In the rows, zero is written as 128.
One hidden turn or mirror swaps the rows below in pairs. Which row is each named row swapped with?
The rows were stretched afterwards, more along some directions than others.
Q18: [151 137 146 138 131 154 153 106 133 130 154 141 140 188 132 142 116 136
 142]
Q561: [104 124 152 165 142 130 105 136 139 130 143 147 131 157 143 117 132 153
 108]
Q759: [114 128 140 137 153 124 169 139 110 134 162 140 124 144 126 131 143 138
  97]
Q822: [130 144 123 118 147 123 128 127 132 155 122  93 120 110 130 108 144  98
 165]
Q572: [131 129 167 135 132 115 123 133 123 129 125 119 124 160 141 114 108 143
 104]
Q701: [124 133 139 122 139 139 142 136 105 119 183 153 120 169 125 137 135 125
  98]
Q602: [106 128 132 110 126 128 128 132 106 144 162 165 148 172 125 115 128 142
 108]
Q903: [146 139 124 103 156 137 140 141 138 154 158 127 143 159  87 121 137 117
 135]
Q65: [106 131 130 141 108 133 139 160 121 116 141 148 128 145 134 105 129 143
 127]
Q952: [115 106 119 152 141 144 118 135 129 135 160 115 129 131 143 107 128 127
 134]
Q213: [108 147 181 147 144 140 158 132 135 159 149 144 156 167 128 109 117 104
 115]
Q438: [153 145 130 100 154 140 132 143 136 151 159 139 134 158  94 132 132 125
 136]
Q523: [124 127 155 129 112 133 139 136 133 139 129 106 127 144 145 147 138 123
 130]
Q970: [137 142 143 149 143 124 123 116 120 125 121 126 138 143 142  96 127 121
 125]
Q748: [128 151 160 115 112 131 112 112 136 153 158 146 125 167 144  91 118 117
 137]
Q247: [134 142 122 123 134 122 132 126 132 145 117  97 107 106 130 118 146 103
 161]
Q236: [145 128 156 136 134 127 139 122 128 119 122 128 146 127 106 119 137 122
 158]
Q388: [162 150 129 113 143 132 143 127 127 156 154 145 144 173  90 131 133 109
 136]
Q657: [134 115 110  98 148 142 122 127 135 124 133 131 136 110 104 150 151 129
 107]
Q543: [112 106 119 118 139 132 136 138 122 100 158 138 111 103  95 157 162 120
 129]
Q420: [168 152 143 111 140 134 153 134 131 152 156 144 140 178 103 142 117 117
 127]
Q272: [165 143 137 112 149 135 138 149 128 141 160 144 131 156  94 133 129 120
 135]
Q240: [163 147 136 107 149 133 146 147 127 144 157 133 149 161 100 143 135 118
 136]
Q462: [111 103 123 152 142 143 120 128 123 126 165 116 125 137 149 108 131 135
 135]
Q9: [163 146 149 109 148 135 144 135 134 155 153 145 140 172  88 136 130 121
 135]
Q641: [111  99 116 150 144 144 120 128 121 131 147 110 133 121 149 107 133 134
 130]
Q945: [103 126  97 136 144 124 140 100 136 120 128 140 118 121 130 140 151 114
 128]
Q830: [141 127 141 114 140 148 157 116 116 146 142 105 145 122 131 137 151 113
 143]
Q125: [104 132 129 121 131 119 122 124 115 140 157 168 145 169 125 102 130 138
 117]
Q734: [106 120 163 152 131 124 129 143 113 134 151 140 149 172 110 121 133 124
 120]
Q670: [132 133 134 142 159 149 130 113 140 149 182 148 134 144 113 113 149 122
 127]
Q891: [122 110 153 125 136 149 120 123 141 135 123 129 146 150 120 137 125 142
 119]
Q520: [133 142 109 114 138 112 122 137 131 134 111  96 122 100 132 123 146 100
 151]
Q649: [111 147 138 114 119 122 126 130 113 154 156 168 151 179 125  99 122 134
 122]
Q59: [114 160 152 127 121 158 130 147 140 130 151 149 125 157 125 127 116 147
 105]
Q899: [143 155 119 126 134 115 135 118 131 147 108 101 119 115 134 119 135 102
 152]
Q871: [128 148 116 111 137 125 130 128 131 153 120  86 123 118 125 100 145 104
 164]
Q919: [121 111 128 156 139 145 114 135 124 142 143 122 135 135 147 102 127 142
 131]
Q293: [ 95 116 119 123 140 157 169 129 122 138 154 136 129 118 127 147 162 135
 125]
Q424: [ 96 131 170 140 119 133 149 150 121 143 181 171 130 192 160 116 122 141
 109]
Q273: [134 135 139 127 135 134 161 142 141 143 136 156 154 154 111 147 146 137
 110]
Q29: [139 151 133 122 136 109 123 129 121 146 116 103 117 114 125 110 141  96
 161]
Q13: [101 128 143 114 119 127 127 140 105 155 167 168 139 179 133 114 126 135
 109]
Q562: [149 151 117 123 120 125 130 121 129 148 117 100 118 128 135 107 131  99
 165]

Q388 is swapped with Q562
Q523 is swapped with Q273
Q213 is swapped with Q59
Q734 is swapped with Q65

One hidden turn or mirror swaps the rows below in pairs. Which row is each named row swapped with?
The rows were stretched afterwards, more along some directions than others.
Q224: [155 143 104 123 130 159 107  60 130  90 152 144 129 117 139 148]
Q958: [148 144 121 175 134 136  95 111  67 204 140 164 132 105 123 153]
Q118: [160 160  98 142 129  57 114 121  69 197 129 123 106 118 129 116]
Q414: [171 147 118 141 145  74 132 142  74 206 145 160 145 126 124 146]
Q848: [125 116 130 156 131 174 123 134 111 168 139 107 117 146 116 119]
Q116: [155 129 155 191 126  74  81 114  88 230 140 166 119  66 121 141]
Q166: [142 144 134 165 125  91 102 105 110 182 116 137 111  84 129 118]
Q494: [157 160 119 184 111  84  79 113 102 179 158 151  97  89 144 136]
Q894: [175 172  93 119 114 159 120  79 127  92 172 150 129 146 149 149]
Q114: [175 166  98 160  90 101  85 121 120 195 159 145 121 115 164 114]
Q389: [133 157  93 143 122 130 130 105  86 164 114 109 103 143 121 122]
Q522: [141 158 105 186 142 150 101 106  83 166 134 160 122 105 125 133]
Q349: [136 142 127 114 137 174 141 129  92 123 153 127 114 162 114 164]
Q707: [134 101 146 170 142 112  97 126  83 217 144 134 121 117 103 148]
Q497: [168 182  73 127 100 149 118  96 133 122 159 134 128 149 161 123]
Q589: [127 117 123 173 129 164 115 127 105 184 140 119 118 138 110 124]
Q292: [122 146 114 119 147 132 123 145 108 171 124 105 123 154 114 149]
Q630: [162 165 112 179 103 109 131 142 100 172 153 147 116 124 128 121]
Q398: [166 172  83 130 105 177 119  93 140  94 167 141 125 139 164 122]
Q820: [168 161 103 147 149  36 101 131  63 215 134 142 117 118 126 136]
Q994: [138 142 131 161 144  90  93 124  99 176 148 136  80 102 150 126]
Q299: [164 137 124 154 111 124  71 109 115 185 151 146 106 120 153 131]
Q87: [127 141 128 107 141 139 133 141  96 168 134  99 122 153 111 151]
Q793: [163 161 121 174 106 115 125 148 107 158 153 147 112 120 137 120]
Q683: [166 169 109 176 102  92 123 135 101 173 149 145 111 118 127 130]
Q304: [173 138 135 158  94 114 137 156 100 193 132 143 133 122 123 119]
Q321: [161 146 103 139  99 127  94 117 136 164 126 120  97 139 150 103]
Q139: [146 162  85 139 111  83 109 136  99 179 114 128 105 133 161 117]
Q995: [135 118 138 186 126 110  88 134  81 214 146 155  97  85 113 154]
Q91: [136 157 104 192 138 160 102 107  79 175 135 158 124 112 124 136]
Q534: [186 163 124 160 100 100 142 149  97 184 155 158 136 131 124 139]
Q710: [165 183  72 137 105 180 122  98 133 103 167 143 124 152 161 132]
Q152: [132 143  97 151 133 107 124 134 103 207 108 122 125 145 100 132]
Q692: [133 125 104 140 102  99 122 116 116 185 122 121 106 105 112 128]
Q834: [140 131 122 156 133  97  82 129  89 213 141 144 122 109 155 123]
Q611: [140 153 121 154 122 113  95 167 109 206 135 140  97 131 150 111]

Q683 is swapped with Q497
Q894 is swapped with Q534
Q87 is swapped with Q820

